One vector is turned by the same rotation once a tick. Each row is the vector after some number of ticks, and that number follows the row.
The counts run from 0 to 1042.
[128 113  93 106 108  97 102 131 123 129 167  84 151 190  89  88 168 124
 121 112 149 160 136 154 149 155 146 103 113 181  92 107 153 148 146 192
  76  84 139 130 111 119 145 170 159 127 116 134 111 142  88 158 126 148
 151 153 130  85 111 140 116 120 137 167 190 129  72 159 154 141 146  83
 117 116 139 132 121 132  72 102] : 403
[133 129 135 131 113 111 133 136 144 102 158 128 137 153 149  80 176  97
  95  79 165 142  94 140 147 139 128 104 110 135 131 108 171 166 167 205
  71 135 181 115  93 159 122 117 148 136 164 146 146 161 105 151 150 172
 153 145 112  87  98 120 176 133 144 177 130 115  98 161 148 151 138  73
 111 115 141 144 134 173 104 142] : 704
[108  93 140 130 170 121 118 112 152  86 150 105 149 179 152  94 117 101
 116 113 156 179 134 130 134 155 130  93  88 169  96 118 201 162 147 210
  41 100 144 129  92 156 101 161 152 122 133 117  90 150  83 139 114 125
 149 132 117 122 109 118 151 125 110 125  97 110 121 113 124 135 122  82
  80 125 114 127 125 182  93  91] : 919
[121  92 158 145 155 153 145 103 100  53 131  38  95 135 122 130 121 152
  93 114 130 156  89 173 172 162 139 118 130 124 135 136 162 164 136 203
  95 154 155 107  72 138 106 156 154 106 141 152 141 166 142 142 151 137
 147 150 135 116 124 175 133 122 153 128 125 106 124 135 130 140 106  91
  89 136 128 147 132 130 133 131] : 1006
[132 104 135 119 129 129 144  82  89  76 133 116 103 129 127 175 137 164
  68 136 162 139 127 134 148 157 153 106 110 114 124 113 151 191 123 198
 113 132 178 101 104 135  77 136 127 119 148 155 163 179 100 157 150 146
 163 104 129 117  97 123 140 107 142 143 142  99  87 131 153 139 134  89
 126 135 144 108 109 136 132  82] : 494
[118 131 119 129 100 104 109 109 100  98 161 138 120 108 133 133 179 138
 108 124 154 166 104 120 111 151 132 110 158 114 156 106 180 156 136 171
  61 141 107 154 132 127 118 118 160 147 139 177 127 189  89 151 130 189
 151 114 150  94 123 163 134 144 152 169 151 100  85 142 175 140  85 115
 124 113 100 131 118 121 130  85] : 179
[129  86 127 109 146 101 130  98 110 114 131  83 131 112 129 138 155 161
  61 113 130 143 115 162 145 177 142 118 118 147 136 128 188 132 125 173
  60 111 118 108  89 134 103 169 133  91 117 161 130 175  86 175 130 139
 125 145 154 112 124 163 133 161 163 162 147 122 102 148 104 101  79 129
 122 142 135 105  99 138 101 112] : 657
[101 111 135 120 143 141 136 106  80 120 152 103 112 134 102 116 110 136
 136  61 152 150 108 185 146 123 119  96 132 103 138 127 161 173 141 188
  71 140 150 105  92 131 104 151 169 116 127 155 123 154 101 150 140 125
 171 137 151 108 141 147 171 147 151 141 146  94  89 151  97 139  83 101
  72 143 115 130 163 148 121 102] : 740
[ 84 124 136 138 107 125 142 105 107  50 146  66 118 106 108 166 130 155
 109 115 162 171  96 158 171 139 150  98 155 134 154 101 134 171 125 149
  97 112 135  99  97 120 117 145 128 121 142 178 143 162 108 160 127 122
 133 136 114 138 170 171 118 126 139 104 174  81 107 138 118 114 104 109
  92 156 136 119 139 144 111  90] : 1010
[138 115 147 149 145 141 142 119 115 106 146  65 133 116 112 160 147 108
  92  90 171 124 118 156 119 118  96 106 119 136  78 129 176 156 141 186
  93 135 139 124 103 118 131 176 171  81 147 142 119 189 117 106 171 132
 126 145 107 116 111  92 148 159 149 135 161 128  79 171 132 109  97  86
 116 130 115 125 136 147 135 112] : 536
[101 122 118 112 100 121 143 134 125  90 172 106 138  97 124 117 169 136
  51  74 166 140 146 171 103 140 116 108 135 126  93  93 190 117 133 184
 107 166 140 146 105 123 140 132 126 128 181 157 127 193 126 133 152 154
 151 138 119  92 106 108 177 118 160 149 153 112  71 173 124 130 113 108
 141 115  94 135 114 149 126 123] : 587
[138 113 148 109 165 119 122 140 129 151 144 126 137 132 145 109 162  83
 113 129 159 144 140 143 118 144 113 119  90 148 119 144 183 176 142 181
  60 101 140 115 100 116 114 145 149 118 117 144 112 156  79 124 133 166
 150 109 124 126  86 159 139 164 137 150 141 108  97 115 147 148  89  70
  80 131 103 118 132 158 102  91] : 244
[104 106 110 119 128 101 108 116 122  92 158  95 151 149  99  99 180 134
 100 111 145 192 154 149 141 150 159 122 115 185  67 110 147 146 135 180
  69 111 120 140  95 143 130 152 120 111 118 132 114 137  69 157 125 123
 136 143 111 102 132 110 117 144 136 153 178  98  76 142 132 151 135  92
 137 113 129  96 101 132  55  90] : 780
[ 96 109 119 112 105 104 132 108 127 103 127 110 139 151  99  94 174 149
  97  79 141 161 128 166 158 128 120 122 115 134  83  97 184 121 134 213
 116 140 130 132 105 111 122 155 142 145 159 144 112 130  99 163 135 135
 171 177 114  87  86  89 148 136 145 129 155 126  62 159 149 154 121  58
 117 114 124 165 127 156 119 139] : 349
[115 126 129 151 137 143 125 122  89 121 159 115 132 143 125 125 148 113
 129  86 177 139  96 174 142 120 146 122 149 148 152 124 139 176 154 181
  86 139 169 115  85 144 115 131 152 139 158 136 150 154 117 127 159 142
 172 112 150  94 150 174 166 126 149 169 160  68  82 139 120 162 115  96
 114 132 109 130 163 164  85  90] : 821
[ 98 128 145 145 138 105 123 134 109 110 160  78 169 147 113 132 173 116
  90  84 157 139 135 156 131 113 137  99 117 137  94 122 177 156 140 200
 107 141 184 137  94 137 119 137 135 137 173 124 134 163 158  96 160 160
 153 130 111  80 117 126 158 125 144 146 164 107  88 133 129 165 131  80
 116 134 104 133 146 155  73 102] : 644
[101 119 122 141  79 101  97 136 106 134 189 108 154 133 121 117 181 145
 115 114 151 146 127 159  94 128 139 110 120 132 120  98 160 113 149 157
  75 151 141 137 136 128 143 146 129 154 133 159 136 165 157 187 142 151
 150 131 131  89 116 133 144 102 125 155 146 103 101 195 156 159 110  95
 128 160 109 146  96 132  78 116] : 585
[142  83 144 104 128 136 117  96 106  86 168  75 122 129 126 144 157 170
  86 160 138 155 130 156 173 172 162 133 111 168 142 113 129 176 136 195
  90 119 157 107 108 143 123 166 110 120 113 143 164 171 106 168 134 167
 148 115 143 133 137 174 117 103 127 146 135  90 106 113 116 140 154 105
 108 136 131 104 118 120  84  74] : 575
[108 138 127 118 103  88 106 126 122 122 186  65 148 151  92 131 188 152
 126 124 155 159 146 132 160 146 172 104 111 168  99 110 141 135 135 185
  89 127 139 139 116 123 158 157 134 127 131 149 126 171 124 180 153 152
 120 137 134 127 109 124 120 129 123 164 190 113  76 159 148 141 147  71
 115 148 138 106 107 134  77 112] : 26
[105 100 155 140 159 164 105  90  69  86 149 114 133 149 117 104 117 150
 125 128 146 158 116 178 151 204 128 127 156 134 130 111 172 178 163 175
  75 139 148 103  71 144 146 166 128 130 125 154 145 150 105 149 132 146
 166 110 136 111 117 170 120 136 152 133 114  71  95 132 134 148  88 133
  99 117  83 112  97  99 118  92] : 687
[ 95 123 125 133 102 137 123 131 144  85 140 151 131 119 109 124 151 123
  92 109 166 164 106 190 152 134 150 121  90 134 124 119 161 124 154 161
  86 161 128 130  99 146 107 132 111 124 159 174 133 149  66 146 148 138
 168 148 128  93  93  90 163  92 129 126 147  66  94 161 131 160 153  78
 144 117 157 120 125 148 106  95] : 409
[135 133 124 119 116 124 133 111 119 117 152  57 134 161 101 136 173 142
 100 138 142 151 130 160 171 129 138 100 123 171 104 113 163 139 108 197
  98 101 158 117 115  97 135 179 130 137 135 132 114 145 128 164 135 139
 141 159 126 130 113 145 134 118 124 123 173 115  73 148 125 124  92  61
 105 189 134 122 133 165  90 123] : 778
[150 102 144 103 157 154 113 126 133 104 152 106 125 153 173  90 133 131
 125 134 160 159 119 152 147 168 133 134 103 150 131 109 173 175 161 205
  50 116 164 115  85 156 117 162 110 140 103 134 141 183  99 156 136 155
 169 106 135 119  90 175 162 119 135 157 112  85 114 127 117 146 128 101
 119 126 117 135 119 152 101 101] : 626
[128 114 109 138  89 109 108  99  90 139 163 105 121 187 100 114 164 177
 129 109 150 132  99 175 159 120 176 135 132 133 146 110 148 149 146 167
  77 123 143 111 118 142 116 157 144 164 131 125 151 133  96 190 131 165
 169 139 150  90 131 158 145  99 139 180 173  89  76 146 165 136 108  97
 128 146 121 140 131 130  88 102] : 901
[130 101 125 106 126 134 136  86 105 109 148 128 127 157 111 104 157 168
  92 120 138 150 129 180 162 171 130  86 145 132 135  87 195 148 131 198
 105  98 123  99 101 123 114 174 137 152 127 137  92 128  93 185 101 127
 158 145 119 112 132 161 141 122 164 147 148  98  64 131 104 110  62 103
  91 159 127 142 121 158 130 112] : 661
[ 91 129 110 150  74 122 134 110 118  93 171 127 150 137  98 137 161 139
  98  90 181 147 115 194 137 108 134  81 162 128 150  91 142 157 123 163
 112 130 151 111 114 128 122 130 146 132 166 158 136 159 115 160 143 119
 169 137 112  99 155 155 158  96 150 154 181  74  66 154 122 148 125  87
 109 154 136 141 173 167 115  93] : 582
[ 98 144 110 147  80 119 134 115 114  72 170 105 121 127 154 144 159 139
 102  92 184 154 114 150 131 104 107 120 134 108 124 100 180 111 137 159
  91 147 144 132 124 128 125 138 156 142 163 152 138 201 144 164 146 160
 139 156 125 108 135 116 188 125 119 133 133  87  82 181 137 114  93  88
 127 161 111 126 108 166 155  93] : 531
[112 133 114 108 130 139 125 100 118  83 129 148 127 154 135 128 155 121
  96 138 177 179 124 119 142 166 172 102  93 150 107 112 167 160 143 201
  74  90 153 111  88 130  90 124 126 138 146 139 130 148  55 160 143 125
 159 128 125 121 120 122 151 120 123 135 132  94  91 134 136 133 136  83
 137 127 157 106 100 156 112  96] : 113
[129 105 112 120 120 133 110 137 133  98 177 108 148 152 158 112 152 146
 121 126 174 175 120 133 119 115 101 136 128 149 109 105 202 103 160 182
  70 128 149 146 124 139 141 150 138 134 139 130 108 182 154 132 124 194
 142 121 130  95 116 153 164 119 137 153 122 100  69 130 140 126 114  84
 104 139  71 150 117 140 140  91] : 156
[150 138 136 136 131 106 114 104 122  98 175  57 125 152 117 122 160 121
 106 145 152 138 109 148 178 148 144 114 103 175 106 123 152 173 123 206
  88  97 154 101 123 122 152 182 144 113 142 143 129 158 115 174 136 135
 128 149 111 148 148 124 114 126 127 147 161 136  87 137 149 148 116  70
  86 157 125 115 136 149  84 110] : 458
[143 105 147 121 144 164 105 140 104 134 151  57 152 154 117 114 135 128
 128 103 146 162 147 150 147 129 114 101 100 185 100 156 158 124 153 185
  77 124 118 142 104 139 155 180 156 107 116 141  82 157 122 136 153 153
 136 126 127 139  92 128 127 129 141 119 157 104  82 153 123 157 125  78
  72 149  92 136 132 128 102  91] : 482
[140 116 135 112 115 127 132 113 144  71 137  73 103 152 125 150 140 142
  83 138 157 183 113 152 174 137 149  82  92 146 138 112 124 146 127 177
  72 106 168 114 110 133 107 151 131 112 140 156 127 174 141 180 135 131
 137 156 107 126 109 158 141  86 129 124 136 102 123 149 127 140 134  66
  97 191 155 126 138 173  83 106] : 894
[123 115 148 104  82 116 126  95 102  97 140  95  96 113  99 124 146 189
  85 128 127 141 100 148 174 166 152 122 115 109 143 112 151 151 135 181
  99 153 138 107 125 145  92 140 126 131 114 191 159 170 113 191 139 161
 164 138 155 125  92 119 123 129 137 149 140 100 123 130 165 141 126 100
 103 154 152 124  83 136 126 134] : 870
[126 125 124 137 148 147 128 111 150 120 149 105 132 123 106 117 142  82
 119  85 184 166 111 169 142 154 102 117  90 142 125 122 171 172 143 200
  51 109 134 111  93 111 118 150 186 105 117 171 106 146  88 168 159 115
 127 152 124 140 104 112 161 147 144 136 153 112  96 177 131 125  84  77
 101 134 169 124 117 159 110 141] : 917
[120 119 127 113  97 124 104  99 106  98 147 137 137 164 139 100 168 144
 107 129 154 179 107 148 139 194 153  91 174 153 138 108 199 104 115 176
  73 115 130 115  94 117 150 145 149 140 132 159 114 163  80 177 124 113
 133 137 148 116 144 164 147 124 146 167 153  90  74 172 125 136  88 130
 124 132 137 130  96 138 123 101] : 1039
[100  97 150 133 127 118 109 102 100  57 135  94 124 136 125 155 127 160
  97 149 126 198 119 123 151 170 161  90  92 165 117 106 161 160 122 187
  86 146 141 123  97 160  94 141 117 110 140 141 131 190 114 136 136 149
 150 120 129 112 109 119 116 104 109 140 119  86 133 108 155 165 157  96
 113 121 133 125 106 130  91  87] : 868
[101 151 144 107  99 129 130 124  85 146 173 105 125 123 115 118 162 136
  99  92 171 115 128 161 110 118  97  84 117 130 127 111 188 139 135 176
  98 139 170 119 142 107 133 130 138 137 121 160 126 168 169 155 144 162
 168 124 128 125  77 140 149 148 143 146 143 105  87 142 143 134  91  86
  93 177  89 144 162 165 131 132] : 936
[132  85 127 108 120 111 139 106 124 126 117 100  97 118 138 132 171 155
  56 100 134 139  98 141 133 120 135 131 123 100 164 127 183 133 142 174
  83 143 105 139  95 137  83 142 160 117 150 159 131 162  82 128 147 196
 148 152 144  89 100 163 159 150 172 150 141 116  82 127 133 121  92  98
  86 128 100 146 146 148 154 101] : 792
[115 121 151 135 111 102 133 103 126  67 150 103  89 154 142 112 150 138
 105 117 147 165  99  88 172 157 152  95 102 147 118  97 163 190 131 207
  99 135 148 130 118 159  87 118 152 136 133 156 132 161 111 173 106 172
 164 121 136  96 104 126 107 114 118 139 124 110 122 114 168 166 161  70
  83 131 147 141 147 148 105 106] : 812
[111 120 150 131 157 123 101 140 125 118 154 120 134 127 154  81 170  86
 114 126 160 145 114 139 125 171 122 157 120 133  92 120 182 166 157 210
  64 140 129 129  86 143 150 167 128 131 133 163 144 167  94 145 160 148
 149 134 121 130 104 119 158 174 143 158 127  99 106 137 138 170 107 109
 106 119  96 110 100 126  98 109] : 942
[117 119 114 151 102 137 116 115 143 118 130 115 135 151 128 152 180 143
  95 120 171 159 105 148 159 120 154 102  84 139 147 130 181 118 124 173
  75 145 165 120  99 137  87 123 117 141 180 139 143 182 125 156 173 159
 136 136 127 107 121 127 195  84 111 129 136  73 112 145 140 154 124  62
 123 170 125 123 100 179  85 109] : 34
